One turning vector, and how many ticks it has turned
The counts run from 0 to 333.
[  9  32   0  -8  26  -3   3  -7 -13   2 -10  -7   6 -18  16  10   2 -31
  30 -14  -7   1  -3  15  10  14  -1 -30  13   6  32  -5  26  21 -21  26
   3  18  12  34 -26  24   3  24 -18   2   9 -14 -30   7 -31   5  -2 -25]  314
[ -6  -8 -17 -20  19 -30   5   6 -15  -1  -5   4   4  -7   6  -7  -2  28
 -31 -12 -23 -51   0  -4  -8  -9 -30 -17 -25  -6  -8   7 -20 -29  39   9
 -10   9 -20  16  35   3  -7 -10 -37  -2  28 -11  -4   9   6  18 -18  25]  23
[-21  12  -3 -49   7 -20  23  18 -14 -17  29 -27   7   6  -6 -22   4   0
  -6  -3   6 -43  -7  11  13  11  35  -1  10  16   5   9  -1 -10  31 -17
   8 -16 -14  10  -7  26   4   9 -10  18  -4   6 -11  14 -34  22   5  20]  63
[  7  19  40   9   5  22 -17 -24 -15 -13 -23   5  23   1  -2  -7  16 -31
  14   8  20  24  -8 -23   3  18   8 -20  24   1  26 -17  22  16 -10  -7
   1  16  -5  14   5  29  17  21  -3  10 -12  21 -11 -21 -21 -17 -17 -20]  231
[ -1   2  36  10  23  26 -20   2 -16 -20  -8 -17   5  -8 -11   3  34  16
   5  12 -13   4   2  -5  21 -28  35  32  17 -21  21 -14   8   4  -3 -11
  19   6 -22 -18  -3  26  -6  -2  -2   0   0 -20   9 -28 -21  -3 -23  28]  41
[ -5  26  32   9   9  22 -22 -20 -10 -16 -15   1  26  -1  11 -22  13 -27
  15  -3  20  18 -17  -7   9   6  38 -11  12   9  35  -5  17  22 -13   2
  16  18  -4  14  -7  34  13  25  -9  -6  -9  13  -3 -19 -26 -13 -31 -14]  230
[  2   8 -22 -13  21 -38  24  -3 -22  16   7  12 -30  -4  15  12  10  -6
  -9  26   8  -8 -23 -11  -4 -19 -10 -17 -17  24  23   7  24 -35 -28  -6
 -14  19  35  44  20 -23  12   7   1  -1   0   3  -8  14  15  -3   8  -2]  204
[  4  29  -7 -10 -34  -1  -3  -3  15 -17 -25 -19  -4  -6  13  22  37   6
   3  12   9 -27 -40   9  -1 -19 -19   9  27 -14  -7  30  37  -4 -12  15
 -13  -1  11  10   0 -26  17 -30  10   4   0  -6 -38 -17   3   7  21  -1]  284
[  5  -7 -23  11  23 -53  -5 -11  21  -8  -1  10 -12 -22  22  -5   6  13
  -9  -2  -7 -25 -24  12   2   0 -20   1 -26  27  12  -6  24 -48 -41  12
  10 -19  -5   2   8   5   0   9   3 -13  10   4   6  -5 -40  -4 -10  15]  16
[-10  32 -13   7 -10   2  -9  -4  21  -8 -23  24   2   1 -10  10   4  -6
  21  13  -6  15  12  15 -13  -2 -29 -15  12  28 -28  -5  33   0  -4  -1
 -27  16 -26  12  27  -6  17  -3  -2  15  23  18 -21 -22  -8 -12  39 -10]  89
[ -8  -1  -8   6  -8  -2  -1  20  13 -22   8  20  22  -4  30 -14 -20   3
 -38  15   8   1  15  -6  -7 -15  20 -16 -19  34  -8   9  16 -11  50   5
  14  34  24  11  26  20  27  11  -5 -11   3 -20  24  -7  28 -19  -2   3]  332
[ 12  -5  -8  -9  33 -14  11  24   0  -5  11   9   1 -10 -14  -7   2  23
  -8   1 -20  -5  37  19  -6  -5 -25  -9 -30  25  19 -32   7 -18  -7  15
  31   3 -23   1  -3  12 -18   8 -16  -2  15   0  23  13 -49 -12   1  30]  167
[-16 -10  -1  10  42 -14 -10 -25  16   7  -3   6   1  20 -21   0  23  16
  12  -7 -23  13  27  12  10 -12 -12  -2  -3  20 -20 -43  11   6 -31   5
 -13  16 -12  -9  15  30  11  -2  10  10  25   7  21   8 -43 -17   0  -7]  84
[ 25  -7  42 -14  21  12  -9 -15  -8  -1 -20   7  19  -3  -6 -14   3  12
  -6  44  18  -9  -7  -3  -6   8  -2 -18   2   1  -3  -2   2  -1  59 -33
  -4   9  -5 -27  27  26  19  26 -13   4  -9  -2   5 -10   6  -3 -20   4]  150
[-25 -10  -3  -4  24  20 -11   8  -7   8 -22  -8  -2  -4  13 -34   0  16
 -33  -2  10   6  29   6  37 -10   8   8   7  23 -16 -17  24   1  -3 -36
   1  25  -6   4  22  46   5   8 -21  -8  17  -2   0   4  29   6 -25  -3]  189
[  3   2   8   6  23 -32  -8 -21 -28 -13   3   0 -11   1  -4  23  36   2
  18   9 -32   3 -12 -36  15  -2   9  11   6 -25  46 -26   4 -18 -36  17
   1   4  -5  17   1   6  -3  -5   9  15  -5 -16   3 -14 -40  -1 -20   4]  124
[ -7   8   1  -3  32 -13  11 -22   6  23   2   1  -4   6  -6  22  19 -23
  18 -16   9  11 -24  14 -10 -11  16 -13   2  13  34 -10  19   0 -45  41
   1  16  26  12 -28  -2  14  22  -5   1  -2  23 -12   5 -41 -12  -7  -6]  312
[-26  27 -28 -10  18  -4  -6  11   5 -21   6  23  -4   2  18   7  -2  -1
   1   8 -12 -21   6  17  -4 -16  10 -18 -16  39 -31  11  18 -19   1   7
 -24  34 -12  18  33  -2  19  -4  -6 -13  34   3  10  -4  -3 -14  38  10]  91
[ 12  10  44  15   7  31 -23 -10  -5 -13 -23 -17  -2  -8 -19   9  35  10
  13  24   1  20  -7 -10  11 -26   6  26  30 -20  22 -10  18  18  -1 -15
  11   3 -25 -22   1  11  -1  -7   3  10  -5  -9  -5 -39 -19   0 -16  18]  42
[-18  -8  10 -31  15 -10   1   2  17   7  13 -41  -4   5   6 -37  13  22
 -10  -9  13 -11  -8  24  32   0  31  26  12   7   9   1   6  23   5 -19
   9 -33   3 -26 -23  33  -6   6   0  23  -7  -8 -16  11 -20  25 -24   3]  297
[ 26  26   2   7 -12  -5 -24  -9  20 -16 -21   9  10  19  11  12  23   8
  45  14 -22 -14  -6  22  17  14 -30  -2  -3   1 -19   9  16  25  -9  10
 -38  12   1 -29   8   0   1  -5  13  15  24 -12  -9  -4 -33  -2   5 -24]  239
[-35 -19  -2 -10   5 -24   4  14   5  -7   4  -8   9  30  -3 -20  -3  24
  -1 -14 -22 -33  -3 -29  35 -12  18  11 -15 -13  -2   4 -15 -10  24 -15
 -28   1   1  -9  25  31 -15  -2   0  18  14  -6  -5   6  18  37 -31  18]  108
[  5  -4  17 -35  -3 -16  29  -1   6  -1  14  -1  15   8 -29  20  -9  11
   5  31   7  -9  -2 -11 -26  11  -9  -8  25  -5  -4  -3   5 -11  74 -15
  -9  -9   4  -1  21  -1  12   7   0  44 -21  -1 -17 -14 -10  13  11  17]  66
[-21 -23 -11  14   2   5  -9  14  33   2  -1 -19  19   8  15  -6   3  19
 -34 -34  -1   0   6   4  13 -41  26  18  -6  -4   4   4  18  14  -4  38
  20  23  33  -5 -10  15   6   0  -6 -18   6 -26  15   2   9  -9 -37  11]  183
[  2   5   9   7 -32 -11   4   7  15 -14 -26 -18  22 -10  11 -37 -21  16
 -22  -9  12 -13   2 -10  16   7 -34 -16   0  16  12   7  19   7  30 -32
  10   3   1  23  26  30   0   1 -21  -1   1  -5 -32   2  28  19 -30  -6]  104
[-19   1  -8 -42  54  -1   3  -8  -4  26   8   7 -13   0   2  -5   2   5
  -4  30   3  -7  -4  12  -4  -1  24   0   6  19 -22  -7  -6  -4  39 -33
 -33  -6  -3 -16  17  25  10  35 -11  21  -2   0 -16 -13  11  19   4   2]  302
[ 18   1   1  -9  25  -8  11 -15 -32  16 -14   5   3   5 -21   6   5   5
  -8  -6   3   6  28   1 -13   8 -36 -36  -2  21  12 -30  14  -4  -9   4
   3  31  -1  43  19  16  21  -1 -21   9  12  19  -3  31 -33 -23   3 -13]  317
[ -5   7 -15 -13   7 -31   7 -13   1   8  11 -39  -7  -9  -1 -23   4  49
 -23  -4   0  -9  -1  26   4 -20 -20  -7 -18  29  25   7 -24  22   4  -5
  20 -13   2  23   0  11 -10 -21 -25  16   7 -19  -7  30 -25  21 -22   8]  212
[ -4  18  -2 -10  27 -10   9 -17  -1  12  -6  -6   4  -7  12  18  14 -31
  29 -18  -5  -1 -23   7   2   5  12 -16  13   3  27  -6  24   7 -38  39
   0  13  18  24 -33  11  12  25  -9   7  -1   4 -26   1 -40  -6   1 -22]  313
[-27  11 -28 -15  -8 -17  -5 -13  37  -8  12  -5  13   2   5  -4  -6  29
 -16  -7  -5 -15   9  45 -15 -15  -8  -4  -5  34 -48   6   4  13  12  20
 -17   7 -10  -3  22   3  22 -22  -1  11  30  -8   6   5 -20  -3  26   0]  325
[-15  11  -1 -25  -8 -18  12 -13   8  17   7 -39   2  15 -20 -28  14  36
 -22 -22  11  -5  -4  17  -6 -23  -8  -4 -10  23  27   1 -33  19   5  -3
  16 -15 -14  20  -3   6 -11 -16 -23  19   7   6 -18  17 -31  18 -18  17]  213
[ -4  -1  -5 -31 -21   4  16  17 -12  10  -6  -9  -5  24   7 -13  26   7
 -37   5  36 -20 -17  -3  -9 -28  -2  -9 -10   4   8  24  16 -16   5  11
   5  19  27  23  14 -18  13 -18  -1  -9 -10  32  -9  26  21 -12  -7  21]  288
[-27   3   1 -39  58   9   5  -2 -17  22  18   7 -10   5   0  -9   6   3
   2  26  -4  -7  -3  15  -2 -14  43  -1  -6  19  -9   4 -16   0  36 -22
 -24   2  -6 -22   9  18   2  36 -15   6   9  -2   3  -4   9  16   1  18]  303
[ 10   2  17   1  45   1 -27 -37 -32   1  -8  16  11   7  17  -3  14   6
   7  25 -13 -22   8   1   9   8  -3 -26 -10  10 -15 -17   0   7   1 -13
 -17  33  -4  -7  39  35  23   8  -8  -9  17 -11  24  14 -17 -12 -19 -26]  234
[  0  22 -12 -11   2  -6  -1   5  20 -21 -10  -5  18 -40  -3   8 -16  15
  -4  -3 -15 -19   8  30 -18  -5 -35 -11  13  15  -4   3  11  -5  27  10
  11  -9 -44  12   6  14  10  -5 -37   4  21 -23 -29 -31 -20   8  26  15]  172
[-29  -5  22   0  11  23   4  22 -13  -3 -17  -6  -8  43 -26 -27  20   5
   0  -6   3  11  18 -29  40 -16  22  17   9   4   3 -23  20 -11 -10 -40
 -10  18 -18  -8  23  33  -1   2   4   8   6  27   2   4   8   3 -20  21]  191
[  0  13 -23 -31  48   1  -3  24   4  28  -6  20  -9  15  24 -16   6 -24
   8 -13  -2 -13  -8  25   8   2   8 -19 -38  16   2   0  14  -8 -26  24
 -11  17  13 -12 -20   8 -12  37 -21 -16  20  21  -8  15  -9  -4 -14  -6]  160
[-14   4 -20  -7 -12 -13   6 -20  34  -4   2  -2  16   6 -14   8  -2  38
  -9  -1  -7  -4  16  36 -13  -9 -37 -13   5  27 -49  -9  16  14  15  23
 -16   4  -3  -2  18  -2  20 -24   2  24  21  -8   2  -5 -25  -7  29 -11]  324
[  9  44  -3 -35 -34  27 -11   8 -28 -15 -19   0  10  16   0  -8  30   4
   1   5   4 -14  -3   1 -11   7 -21 -19   5 -14   9  22  -5  31  14  26
 -13  18 -23  27   6 -17  -5 -35 -13  21  13  11 -36  -7   0   4   8   3]  133
